In the data rows, 128 means zero.
Each row has a hidden score. How much does it go up from the first row of each pair to the second? 20 means little or no change, 40 a big rise and 0 a big fall. The score is a weighted sum of the row's numbers plus the product of two more (or one squared), each taken from its middle value.
[138 109  95 144  91  97 122  93 193  90 153 141 132  78 117 142]
[102 123  93 129 146 124 121 161 103 153 126 153 121 131 119 105] ~ 26
[119  75 105 112 112  79 143 101 155 127 135 144 105  87 114 141]
[ 95 100  79 118 147  94 110 188  88 171 105  95 132 155 118 137] ~ 30
[ 97 125 135  80 147 111 147 137  89 117  97  97 125 176 153 126]
[105 127 117 112 154 122  98 164 109 108 136 118 161 123 132  96] ~ 13
[129  89 113 121 114  83 131 108 162 124 142 114 104  94  91 142]
[117  98  92 154 157  81  95 136 121 113 154  91 150 142 105 163] ~ 25
[121  92 107 127 154 124  78 110 119 160 145  83 163 142 120 157]
[142 178 133 160 131 145 121 146 111 142 113 131 155 153 137 115] ~ 20
[149 129 167 124 138 154 163 163  96 143  77 129 152 172 156 105]
[ 76 140 119  90 157 131 115 171  99 143  94 108 143 156 136 114] ~ 37
[132 161 144 155  72 174 187 101 157 120 101 198 121 107 124 124]
[118 132 123 116 138 107 137 133 125  94 135 107  99 117 142 152] ~ 15
[126 115 150  75 131 143 164 113  95 117  72 141 100 148 160 107]
[145 152 149 104 119 122 171  93 119 108 120 140 137 123 158 104] ~ 29
[110 110 107  97 142 112 113 131 112 140 124 138 122 124 129  91]
[122 107 110 137 120  96  97 103 154 104 166 119 115  92  95 174] ~ 12
[163 130 116 144 120 124 112  90 134  85 157  94 132 117 143 166]
[131 117 109 131 116 121 127 119 157 134 144 144 126 118 108 131] ~ 20
[106 137 143 114 144 130 143 180  95 140 107 140 122 147 129 110]
[154 115 100 199 106 115 105 145 175 135 181 116 145  70  57 179] ~ 25
[109 126 146 126 143 157 125 153 108 173  89 140 141 159 153  97]
[ 94 133 125 141 115 125 150 181 140 130  83 150 153 126 121 115] ~ 22
[136 136 113 140 121 105 110 104 123  91 148 106  96 136 141 130]
[108  97 123 131 160 123 102 155  85 145 130  84 147 180 125 133] ~ 26
[147 150 142 137  78 166 151 106 158 118 122 172 138  84 133 100]
[127 146 158 105 163 155 155 126  87 107  72 106 140 184 177  73] ~ 17
[132 109 102 161 111 137 116 112 160 119 138 105 133 102 112 163]
[129  94 120 130 115 128 107 130 126 139 148 140 155 102 101 147] ~ 17
[167 157 147 123 119 141 164  84 149 102 140 133 136 125 134 134]
[100 122 116  90 140  95 131 149 110 111  80 141 101 135 141  85] ~ 20
[ 69 117 113  87 177  98 101 171  94 135 128 121 117 146 113  99]
[130 134 127 135 147 120  91 132 126 126 172  89 139 121 110 151] ~ 27
[139 128 123 113 160  89  93 139 102  92 159  68 149 148 143 150]
[155 142 150 149  96 165 156 108 145 129  99 154 123 145 150 128] ~ 15
[ 68 114  98 112 147 118  96 180 108 143 133 122 128 125  88 116]
[144  98 107 122  91  95 132  91 168 120 182 148 110  59 117 140] ~ 28
[103 122 121 140 108 134 128 160 148 139 107 176 122 101 120 113]
[144 149 155 118 172 119 126 127 121 107 148  71 133 163 143 105] ~ 22
[126 149 130 110 115 135 154 112 150 101 127 137 100 115 142 105]
[139 122 115 153 111 140 119 122 130 121 143 128 140 106 110 147] ~ 29
[ 67  97 106  91 209  79  91 165  73 171 148  67 147 195 116 143]
[143 121 147 119  86 128 154 112 128 119 118 137 121 134 150 137] ~ 10
[130 145 137 138 134 141 170 130 126 128 120 112 136 143 159 113]
[117 102 101 142 148  86  88 160 141 143 189  97 117 114  96 160] ~ 21
[128 144 142 133 137 160 125 131 117 146 107 130 149 141 132 119]
[150  94 113 145 109 100 136  75 190  98 164 125 108  84  96 173] ~ 7
[156 136 132 123 122 138 142 120 115 109 116 125 127 143 180 116]
[134 132 133 125 107 144 164 113 109  98 110 141 103 156 174 126] ~ 15
[159 130 120 154  91 122 123 127 148 126 114 169 148 112 106 135]
[121 100 104 138 137 108 116 118 131 114 164 118 107 105  91 144] ~ 10
[145 149 121 184  82 144 144 139 170 144 138 178  98  95 110 128]
[136 131 146 116 139 136 155 133 122 117 107 112 114 161 147 103] ~ 8
[ 94 112 118 110 145 108  89 162 119 158 108 120 122 146 100 116]
[113 131 104 134 155 119 108 133 135 170 157 116 133 117 120 128] ~ 24
[146 117 136 144  98 136 153 107 115 107 113 138 155 141 145 147]
[186 177 153 167  61 160 205  96 164  86 106 174  93 125 120 137] ~ 3
[146 142 151 154 155 164 141 138 128 152 117 118 133 148 134 141]
[163 153 143 140 129 152 145 111 130 121 113 120 131 147 117 124] ~ 19
[132 161 144 135 114 156 160 132  97 143 117 131 134 131 151 126]
[191 121 140 192  68 127 127  86 195 143 148 172 154  78  96 146] ~ 29
[122 138 147 124 130 152 137 148 123 181  90 121 163 139 115  97]
[103 143 139  86 165 147 149 161  63 144  80 118  92 201 179  91] ~ 3
[153 162 166 134 106 150 161  95 135 100 117 151 112 125 173 138]
[ 89 102  91 124 135  94 109 136 148 123 159 125 114  94  94 139] ~ 15
[138 137 138 146 119 157 150 131 126 152 104 137 127 147 133  98]
[166 122 119 169  78 154 146 118 157 113 123 143 142 106 129 136] ~ 19
[102 108 124  84 162  98 119 113  91  89 154  91 134 150 155 135]
[143 128 124 164  99 136 113 116 140 126 134 149 133 111 139 153] ~ 30
[137 135 127 132 116 141 131 130 134 137 116 140 138 133 144 120]
[117 135 137 111 124 131 151 129 125 155  87 142  98 140 132 115] ~ 19
[109 131 113 130 138 106 119 126 142 117 151  98 119 113 118 128]
[125 115 110 142 142 116  87 138 141 142 155 105 133 138 119 156] ~ 24
[141 106 126 118 130 115 115 108 142 113 163 100 124 112 128 152]
[ 95 121 107 103 148 104 112 160 109 126 126 124 119 121 113 104] ~ 24
[134 142 158 115 105 164 184  97 132 142  91 167 135 130 140 115]
[ 88 117  85 122 144 112 102 141 123 116 127  88 119 137 134 126] ~ 14
[135 117 112 144 131 111 109 135 141 112 175 112 139  99 111 134]
[158 160 165 141 114 169 173 105 124 106 110 136 117 141 164 120] ~ 16
[169 123 138 158  79 153 168  72 160 119 141 171 143  95 133 144]
[138 116 108 130 125  92 122 136 149 132 133 125 129 118 103 143] ~ 27
[119  85  89 134 104  76  96 111 146 113 185 121 139  78  79 179]
[147 165 137 124 130 120 128 116 128 101 145  88 134 143 138 131] ~ 22
[155 161 141 140 127 156 136 119 128 120 108 111 121 154 143 122]
[136 143 131 135 120 149 120 139 124 144 117 142 130 123 119 126] ~ 24
[150 171 148 133 117 147 144 104 122 122 108 139 144 140 154 130]
[144 143 122 114 131 120 148 110 111 104 145 103 132 148 147 123] ~ 10
[125 157 156  92 129 155 164 127 111 116  86 137 129 142 173  92]
[116 146 136 109 136 143 162 131 100 148  99 139 113 170 178  95] ~ 20
[110 120  89 135 159  93  91 171 109 132 166 113 147 128 116 119]
[115 109 111 144 125 120 108 124 144 145 192 124 131 122  88 182] ~ 14
[126 152 142 145 150 151 110 151 119 162 134 134 153 116 135 118]
[122 121 135  91 122 119 145 115 100  85 122 129  95 138 172 110] ~ 1
[132 142 134 142 127 160 142 165 117 159 115 138 146 140 143 104]
[125 152 130 103 150 154 130 148 107 134  98 136 114 150 162  94] ~ 19
[137 122 128 122 130 112 134 105 136 119 126 108 116 137 149 121]
[168 123 123 126  63 128 174  81 167  93 114 150 114 111 175 135] ~ 14
[ 68 116  98 103 148 116  91 180 114 163 145 114 109 127 121 118]
[139 138 144 166 118 123 119 107 159  95 134 123 132 118 115 132] ~ 28
[139 119 141 154 104 116 119  78 161 124 154 135 118 105 117 153]
[147 131 119 120 145 109 140 107 136 120 145 120 111 114 118 128] ~ 18
[174 156 154 147  93 158 165  98 149 100 120 168 136 116 129 126]
[142 148 147 116 131 139 159 110 129  80 107 156 121 134 159 108] ~ 17
[142 106 124 142 129 109 109  94 139 132 181 101 131 118  96 153]
[112 112  99 137 155 113  61 155 103 165 175 103 160 140  79 156] ~ 30
[ 84 121 115 121 155 111 119 163 104 133 120 145 104 121 127 110]
[ 83 111 106 108 166 117 109 152  68 137 129  89 120 156 114 130] ~ 31
[144 146 121 151 109 125 114 143 154 137 146 143 115  93 100 161]
[125 132 145  92 148 155 151 143  97 126  91 115 140 155 170  83] ~ 15
[149 150 130 141 106 124 146  81 146 121 164 128 114 107 117 143]
[141 197 176  93 126 172 180 120 128 133  74 155 125 135 165  87] ~ 26
[113 124 132 120 154 140 123 160 103 153 113 145 133 126 116 116]
[110 136 144  85 138 124 132  94 106 111 120  93 127 148 147 117] ~ 16
[139 140 156 110 102 179 151 121 104 125  97 156 160 122 158 100]
[137 114 121 151  94 111 115 108 138 173 145 149 118 108 105 160] ~ 19
[ 96 100  95 117 143 121 109 152 125 145 131 112 147 128 107 121]
[145 166 168 157 116 164 140 111 131  91 157 129 160 119 144 103] ~ 12
[135 103 126 132 116 123 143 137 122 138  97 143 126 128 143 131]
[123 130 134  97 131 148 130 115 123 116 121 153 137 107 135 101] ~ 23
[131  99 111  96 139 126 130 111 120 141 139 113 123 142 145 134]
[100 116 123  77 147 127 138 138  91 109 107 102 111 172 160 122] ~ 22
[176 135 153 147 119 142 171 120 127 126 102 146 130 144 153 123]
[158 151 138 170 118 148 137 133 149 120 142 147 135 117 125 135] ~ 36
[196 139 113 188  55 107 132  57 203  94 188 144 120  55 105 186]
[136 106 140 160 121 124  91 113 162 138 155  95 151 106  91 155] ~ 21
[147 148 131 131 119 112 125  87 140  90 163 105 120 104 139 162]
[119 107 102 107 151 118 119 134  91 122 144  71 140 147 154 142] ~ 27
[124 127 115 102 173 114  96 140  95 126 142 100 131 143 129 125]
[174 122 161 149 114 149 145 106 149 119 125 120 147 133 127 127] ~ 11
[146 146 126 167 125 155 117 153 133 160 118 140 166 133 122 122]
[123 132 153 110 124 141 168 121 131 108  86 119 119 143 135 104] ~ 9
[ 86 110 120 112 146 125 138 141 102 145 109 130 111 148 147 112]
[154 163 153 161 117 160 139 150 143 127 121 137 161 132 123 135] ~ 31
[161 154 146 126 100 151 163  89 145  99 136 147 112  99 150 130]
[111 135 123 133 113 131 134 129 134 109 129 118 119 147 150 158] ~ 20
[119 116  94 148 127 131 105 144 143 111 123 113 122 100 132 140]
[140 133 125 134 110 107 136 117 130 109 134 131 118 148 137 138] ~ 15
[ 85 114  90 118 108  95 119 142 122 130 144 141 118  87 110 132]
[119 115 132 112 121 124 153 145 120 120  94 164  79 110 137 122] ~ 15
[133 144 157 114 162 156 149 139 101 122  97 100 126 178 183 102]
[122 110 110 122  97 114 141  91 156 124 118 139  65  89 133 141] ~ 19
[116 109 100 127 119 118 117 108 150 130 148 135 107 100 132 139]
[103 104 103 135 163 111 102 161 124 147 148 106 122 133  76 131] ~ 25
[106 114 139  77 158  90 120 119 121 117 131  97 119 130 145 111]
[113 116 138 125 125 133 135 149 125 133  82 162 118 128 133 100] ~ 21
[139 137 134 148 123 130 115 159 132 128 140 134 125 105 108 124]
[171 178 193 129 113 188 152 124 127 131  97 113 147 146 152  88] ~ 21
[111 100 112 144 116 133 111 153 134 157 124 151 132 125 107 134]
[ 72  84 111  87 172  96  97 169  91 133 125 114  95 126 117 120] ~ 10
[ 96 115 121  95 171 131 100 165  91 131 103  99 126 175 145 121]
[161 117 120 143 105 143 105 120 153 106 131 144 134 106 115 137] ~ 18
[127 142 143 104 135 136 142 141 107 108 129 128 140 123 154 113]
[124 131 136 117 152 126 119 156 115 119 125 116 132 127 149 108] ~ 20
[141 117 123 147 126 126 109 103 164 123 158 100 111 116 103 151]
[175 137 148 155  99 122 153 109 166  80 127 132 126 118 139 120] ~ 18
[141 169 173 110 161 164 130 136  99 138 116 109 145 175 182 102]
[129 155 120 124 149 135 103 130 131 143 148 124 134 117 116 133] ~ 24
[ 73 100 105 118 174 109  91 180 108 166 145  90 133 161 101 132]
[133 127 129 154 123  86 112 116 183 148 164 130 128  79  77 183] ~ 33
[109 104  90 124 130  96 106 130 146 127 147 131 126 117 109 151]
[123 135 139  82 144 142 168 124  89 137  88 114 117 155 170  65] ~ 18
[ 99  89 104  98 138  90 128 161 123 123  85 133 118 116 109 130]
[114 113  99 150  98 100 109 107 160 112 173 129 120  90  76 171] ~ 12
[ 98 157 153 122 172 143 135 157 120 131 127 109 117 171 132  94]
[130 152 108 157 119 135 121 142 127 111 128 143 155 122 134 129] ~ 31
[128 101 110 120 148  83  94 129 117 125 173  87 142 115  99 164]
[161 156 159 135  94 158 157 107 128 105 102 164 135 124 165 125] ~ 18
[129 144 141 169 116 156 129 160 136 159 129 136 140 143 112 140]
[145 128 149 167 126 144 141 158 135 170 121 136 161 140  98 131] ~ 17
[164 156 159 108  95 157 165  80 119  69 106 145 135 130 178 106]
[128 136 136  87 155 126 128 136 110 107 140  90 149 167 160  98] ~ 20
[118 142 135 110 142 129 159 155 105 125  77 111 105 159 147  91]
[139 151 137 103 114 132 160 110 133  90 116 158 109 122 146  87] ~ 22
[120 131 148 130 160 145 107 170 115 160 105 125 160 154 141  98]
[174 157 159 147 112 134 128 111 147  89 136 139 144  93 126 107] ~ 18
[ 71 101  81  99 179  87 103 174  93 155 118 119 137 141 109 120]
[163 161 156 151 116 132 133 102 157 114 132 148 119 121 109 139] ~ 20
[ 91 100 114  80 174  87  96 133  80 116 160  99 123 149 137 128]
[121 123 158 113 113 159 152 125 117 153 102 144 135 150 139 103] ~ 27
[101  92 125 100 135 126 109 144 110 147 112 118 117 146 129 130]
[151 105 115 128  99 102 140  65 168 109 147 115 124 108 118 168] ~ 20
[144 114 121 117  97 125 146 103 160 101 106 132 105 108 124 137]
[138 151 138 121 119 177 157 108 100 162  86 127 121 164 168 112] ~ 22
[209 132 136 173  57 154 156  78 176  98 140 156 161  88 132 174]
[146 161 152 161 145 149  99 138 107 123 153 117 170 163 141 121] ~ 27
[124 135 135 106 114 147 158 114 144 144  98 135 129 130 143 113]
[123 171 160 111 134 161 141 122 103 132  89 137 119 161 161  96] ~ 20
[106 126 130 127 125 130 122 150 136 160 104 141 144 135 124 117]
[143 149 149 150 112 156 145 110 138 110 127 129 120 141 137 103] ~ 11
[109  98 108 112 139 105  97 137 132 122 150 123 130 101 105 135]
[ 99  99 132 117 123 123 114 158 126 161 106 144 126 130 104 151] ~ 27
[171 126 146 119  95 147 175  78 128 117 126 143 129 121 152 138]
[129 139 138  98 148 160 140 136  89 144 106 107 154 158 180  96] ~ 35
[ 96  84 100 126 150 114  90 128 113 137 158  93 154 136 102 156]
[129 129 113 144 130  84 106 116 128  98 163 101 126 129 119 150] ~ 15
[110 115 118  97 151 130 109 132 108 139 129  94 127 141 130 122]
[104 105 144  74 145 113 140 140 101 128  99 134 101 125 162  93] ~ 14
[113 131 104 118 166 105 109 130 103 140 165 123 129 119 108 124]
[177 172 171 148 118 154 141 102 147 118 107 117 126 139 138 118] ~ 18
[130 147 125 109 115 157 152 124 103 107  99 142 132 140 158 110]
[126 127 108 139 126 107 106 122 128 123 127 121 119 112 130 139] ~ 18
[108 139 137 123 143 156 136 157  70 117 104 129 137 164 149 109]
[119 123  96 138 151  93  87 145 132 114 162 111 139 111  84 158] ~ 19
[101 114 133  87 141  93 128 105 132  98 142 119 108 117 127 147]
[122 163 144 111 156 164 101 163  91 150 116 108 152 163 146  98] ~ 38
[111 131 137 121 149 142  96 161 122 110 123 125 140 135 109 108]
[117 117 114 111 164 120 105 146 106 159 144 105 148 135 110 118] ~ 29
[176 163 167 138 106 151 154 101 148 108 135 131 138 120 144 118]
[120 126 135 152 114 143 142 152 140 159 100 147 155 143 121 121] ~ 24
[143 160 152 119 118 160 162 125 115 113 101 163 133 126 155 112]
[150 158 135 145  95 141 169 121 135 113 128 160 126 115 165 134] ~ 17
[111 104  95 133 122 102 112 114 136 143 147 110 106 109 107 134]
[117  98 129 134 139 135 100 134 136 157 144  91 150 142  99 152] ~ 23
[106  96 105 108 125 112 129 119 134 114 127 131 114 116 138 123]
[141 158 140 114 139 129 154 125 124 142 125 126 112 142 154 105] ~ 35
[149 137 143 121 103 154 151  79 119 107 117 151 116 119 175 132]
[ 96  92  86 113 140  98 107 150 130 136 120 108 133 118 106 123] ~ 28
[144 145 134 135 118 126 157  98 146  78 131 130  99 117 132 135]
[153 154 138 149 128 152 146  82 135 108 153 134 107 134 135 144] ~ 22
[142 126 129 124 163 103  85 149 123 161 159  91 173 134  84 147]
[139 120 104 143 116 107 113  93 157 110 180 109 115 103 107 171] ~ 6
[168 153 166 177 107 155 119 110 150 122 149 149 128 110 125 147]
[109 145 118 124 144 133  97 141  98 140 125 136 130 144 133 131] ~ 24
[148 133 132 172  93 163 131 144 145 149 126 166 143 112  93 133]
[135 139 136 154 124 154  95 129 158 136 150 161 156 110 109 144] ~ 18
[164 150 152 188  78 167 148  96 172 124 125 176 131 116  98 156]
[126 145 164  78 146 154 168 101 101 124 120 117 109 163 158 107] ~ 14
[131 138 133 126 128 114 149 106 132 120 139 119 100 142 131 116]
[146 115 134 154  97 159 136 151 149 172 104 171 160 129 109 119] ~ 22
[151 163 163 146 119 152 145 137 122 122  96 140 146 143 157 116]
[118 110 127 108 179 102  87 137 124 126 169  92 151 126 112 161] ~ 16
[114 138 133 113 147 132 131 148 109 131 104 128 139 149 153 106]
[160 135 158 176  81 133 157  96 206 139 129 160 127 101  79 173] ~ 23
[123 138 121 115 159 116 116 135  89 147 143 117 122 147 125 142]
[144 147 176 116 115 165 153 107 124 130  78 155 110 136 145 116] ~ 17
[134 154 134 151 115 154 145 133 115 137 119 157 140 135 133 129]
[152 182 159  97 133 146 168 126 112  78  96 132 108 135 145  98] ~ 16
[116 102 133 115 122 123 152 134 116 147 112 133 113 126 134 114]
[ 97 105  87 128 129 113 100 144 153 145 156 136 140 105  88 134] ~ 23
[146 143 136 145  98 155 162 116 136 121 131 161 127 100 139 112]
[126 130 106 160 118 132  83 147 145 154 185 118 166 131  83 162] ~ 28
[ 96  75  98  91 154 120 127 116  96 136 123 106 141 155 139 135]
[143 120 118 155  92 124 114 112 162 102 149 158 126 113 115 142] ~ 14
[117 127 137 139 128 135  99 139 122 151 136 144 130 110 125 141]
[116 108 100 128 148 121  89 146 118 155 149 125 149 108  97 125] ~ 24
[130 156 149 133 134 147 148 133 111 127 142 125 131 134 156 110]
[102 101 108 107 150 100 114 150 115 134 104  89 128 136 113 132] ~ 29
[153 171 190 133 152 180 129 140  91 132 109 114 146 173 153 109]
[156 154 119 165 110 148 133 137 145 116 128 128 133 130 129 138] ~ 22
[111 123 138  77 146 130 137 131 103 125 112  99 116 133 167  92]
[143 115 141 155 131 106 100 144 153 128 165 106 145 119  90 151] ~ 26
[156 130 143 121 104 144 134 105 150 125 143 144 123 140 123 156]
[ 95  99  97 117 138  90 100 154 125 144 141 105 121 114  86 138] ~ 25
[ 90 108 146  85 181 117 111 171  64 122  92 114 151 152 138  81]
[ 99 104 104 155 120  99 101 111 130 128 158 141 125 108  94 136] ~ 16
[120 124 122  85 126 150 160 113  84 121 102 150 129 135 155 107]
[105 137 125 100 139 126 112 154 112 171 136 135 107 121 122 126] ~ 24
[140 133 139 124 126 133 125 130 143 129 109 125 139 131 117 127]
[121  97 119 136 102 124 137  89 165 115 132 140 118 100 102 164] ~ 12
[127 124 117 152 113  99  98 113 154 138 166 136 150  97  95 169]
[143 171 161 148 135 165 145 143 107 125 110 113 169 184 135 118] ~ 20
[166 158 162 154 113 144 158 100 131 101 123 135 135 141 159 126]
[173 168 174 138  80 162 186 118 116  84  96 168 139 135 172  95] ~ 15
[122 111 136 135 112 131 113 116 145 141 129 133 136 134 123 143]
[169 156 144 146 114 147 143 118 123 110 147 119 138 105 131 129] ~ 17
[158 139 135 134  95 149 157 105 139 132 114 160 140 127 142 132]
[153 152 143 138 112 135 144 131 137 113 102 153 127 144 147 130] ~ 21
[103 115 100 124 153 138 118 172 108 124 114 124 141 128 126 107]
[116 130 156 116 133 128 136 144 125 137 112 115  95 124 114 116] ~ 14
[129 102 110 149 127  94 106 106 152 146 168  95 128  96  84 180]
[141 119 146 135 132 124 130 137 119 119 106 132 136 137 124 113] ~ 15
[119  89  99 129 127  81 109 117 157 144 168 111 125  86  87 175]
[125 125  99 126 124 108 123 141 124 102 151 128  98  93 143 132] ~ 11
[121 149 156 110 126 153 147 145 124 152  94 144 146 149 140  99]
[157 145 119 130 120 121 111  89 165 105 156 101 110 113 137 170] ~ 13
[145 117 116 132 142 125 130 125 133 127 143 108 107 136 112 135]
[161 132 146 139 110 165 149 101 147 143 109  99 149 155 151 127] ~ 26
[171 132 151 145 127 154 136 102 134 133 130 128 139 146 138 153]
[159 169 127 147 108 159 157 118 116 118 138 165 133 119 144 109] ~ 24
[141 152 141 122 104 138 180 107 126 108  97 154  95 145 149 126]
[129 112 121 150  99 153 127 158 151 152 109 172 129 122 112 124] ~ 27
[ 95 107  98 134 136 110 101 140 137 140 170 104 135 125  89 150]
[192 138 135 171  85 135 151  80 166 113 155 111 133 110 124 167] ~ 14
[140 117 124 111 118 139 125 112 111 133 147 100 130 166 143 130]
[144 155 139 154 109 143 123 142 147 156 127 153 115 123 117 117] ~ 35
[140 124  89 134 127 102  90 125 135 145 164 101 150 112 122 152]
[167 123 119 135 114  94 114  93 141 116 176 114 116  88 106 138] ~ 14
[ 94  78  95 100 161  70  83 144 115 126 157  89 130 116  86 152]
[117 115  84 138 125  92 120 125 147 127 160 135 126  98  84 151] ~ 22
[110  82 109 146 142  53  88 139 140 127 161  91 119 115  89 152]
[118 148 124  82 161 127 142 129  99 114 111 101 134 146 164 116] ~ 23
[147  94 143 160 124 128  94  89 130 127 146 113 146 142 114 147]
[102 122 111 130 142 112 117 157 129 114 145  90 126 119  99 119] ~ 19
[111 114 108 136 122  98 105 124 148 132 148 111 114 107  98 157]
[109 103 150  79 123 151 161 115  93 116 105 146 101 135 167 102] ~ 8
[108 124 117 141 174 105 103 150 131 138 118  89 164 173 118 137]
[111 134 145 133 129 129 126 153 138 149 114 166 135  99 105 109] ~ 20
[131 137 140 103 137 127 144 137  95  94 140 127 123 139 166 109]
[155 153 159 134 124 149 137 163 126 146 117 151 153 144 141  96] ~ 34
[ 89 110 122 133 152 143 103 138 122 144 119 136 130 126 119 109]
[135 148 155 124 124 155 159 101 104 118 117 127 126 147 164 129] ~ 24
[151 121 144 136 142 127 123 135 132 155 136 108 155 159 127 136]
[154 136 158 106 101 143 180 100 141 102  97 147 109 134 160 114] ~ 12
[173 142 160 159 105 140 153 107 154 122 119 137 146 151 124 140]
[144 119 111 144 114 115 126 111 159 128 133 123 146 124 111 159] ~ 29
[129  96 118 143 139 124 102 143 124 139 143 111 147 124 103 141]
[133 126 113 168  93  98 128 110 163 108 165 136 132  89 107 152] ~ 19
[134 132 147 137 145 128 129 140 138 129 128 128 145 133 125 115]
[131 146 134 138 141 147 136 153 120 142 110 156 145 146 141 103] ~ 21
[117 129 101 129 129 119  85 142 125 164 147 129 126 106  85 144]
[135 143 146 135 112 153 160 118 125 124 101 141 130 143 149 113] ~ 10
[161 154 138 134  98 151 183 105 139  92 109 189 122 138 157 119]
[135 121 106 155  96 105 111  84 168  94 196 149 124  56  92 163] ~ 20
[ 88 102 106 103 168 143  91 152  83 166 125 107 140 160 128 125]
[120 122 117 118 169 102  61 142  75 124 142  48 132 179 127 151] ~ 24
[128 149 158  94 147 158 143 103  95 137 115  93 148 136 160 108]
[143 164 162 126 141 134 158 109 143 101 121 120 121 152 143  92] ~ 20
[122 126 116 154  92 147 156 130 139 125 107 158 122 105 129  93]
[119 107 132 128 143 100 122 123 144 120 153 100 111 106  97 179] ~ 19
[106 101  86 122 133  79 107 133 146 124 168 123 123 112 107 164]
[147 125 122 146 111 117 136 118 129  87 134 140 129 140 138 146] ~ 19
[128 111 103 127 114 125 122 123 132 156 129 151  81 104 109 148]
[129 150 161  93 133 161 158 110 107 115 109 134 116 149 163 102] ~ 18
[149 179 145 147 118 161 138 116 134 105 140 160 118 120 136 123]
[ 99  90 113 119 137 131 121 175  98 136 119 145 139 113 119 119] ~ 22
[122 132 151 106 120 137 171 121  84 104 117 154  93 139 176  92]
[173 190 157 122 119 151 158 122 124  79 100 147 112 147 155  85] ~ 31
[159 142 150 136 104 157 152  91 157 109 148 143 141 137 146 127]
[106 108  98 150 116 113  94 112 168 139 171 137 134 102  93 167] ~ 17
[181 137 102 200  59 136 137  99 170 102 132 179 131  80 109 170]
[ 84 101 101  90 160  89 107 145 114 107 133 100 126 120 120 110] ~ 12
[110 168 147  80 192 128 140 159  95 139 103  80 164 191 177 104]
[141 130 144 113 102 164 167  93 124 112  92 155 108 136 164  97] ~ 6
[ 54 112 132  72 177 117 127 169  81 135  79  90 109 154 137 103]
[144 144 146 119 144 114 131 114 124 121 133  88 143 159 142 124] ~ 24
[119 154 162 134 152 177 126 153 118 164 108 130 155 156 128  95]
[ 88 109  98 107 170 121 105 184 105 146 104 116 124 127 132 120] ~ 18
[ 85 103 113  86 199 115 104 172  80 154 121  70 137 177 150 139]
[162 140 122 149 107 145 144 120 142 115 121 131 130 124 122 113] ~ 12
[108 115 100 145 133 114 114 143 152 157 139 118 139 110 107 147]
[105 110 120 130 122 125 104 129 141 119 115 129 136 118 124 125] ~ 12
[101 108  90 115 136  97 136 119 111 128 143 122 121 108 131 125]
[112 130 157 145 139 162 128 170 124 184  94 155 137 155 105 114] ~ 27
[153 146 132 113  92 122 173  82 147  73 131 146 105 109 160 120]
[173 127 141 127  91 136 172 102 129 113 134 139 146 139 149 122] ~ 14
[103 147 148  93 106 161 171 133  91 125  59 148 121 147 160  92]
[152 147 147 145  61 169 186  92 170 117 103 185 111 105 157 136] ~ 10
[121 107 116 114 121  85 140  92 148 105 144 125 103 111 112 151]
[129 143 114  96 151 121 129 109 132 122 106  96 128 141 154 133] ~ 30
[ 99 112  79 145 134 132 125 182 100 129 117 158 130 109 139 108]
[109 101  80 101 146  90 112 119 117 113 133 100 100 132 126 142] ~ 18
[123 101 111 143 127 125  90 122 150 157 149 137 148 102 100 142]
[107 140 138 127 178 122 111 145 122 145 131  82 128 155 100 119] ~ 19
[111 104  74 168 112  92 101 117 163 119 185 143 145  84  88 148]
[127 163 173 110 123 156 168 130 109 136  74 152 111 136 160 101] ~ 24
[122 133 111 120 170  99  86 155 113 133 130  91 120 143 111 137]
[111  91  95 106 131  86 126 116 141 129 138 114 110 123 121 169] ~ 13
[124 123 128 105 163  81 114 117 124 120 137 113 119 155 117 157]
[ 97  80  92  80 152  88 120 117 119 163 132 105  93 136 126 129] ~ 18
[ 83 125 135 105 153 132 131 163  67 151 118 151 122 132 131 104]
[130 111 122 159  85 147 131  96 140 119 140 143 137 121 154 121] ~ 15
[131 164 167 124 153 171 114 160  81 160  97 125 145 171 158 122]
[151 156 145  99 119 133 183 103 118 102 120 153 114 123 164 130] ~ 7
[ 82 127  95 129 160  89 103 157 121 135 133 113  98 119 106 141]
[152 162 125 162 120 152 139 162 149 138 126 145 144 125 111 108] ~ 28
[120 104 107 111 134 108 102 129 136 139 162  96 101 116 101 156]
[160 162 135 130 101 149 153  78 146  80 135 126 128 115 168 110] ~ 19
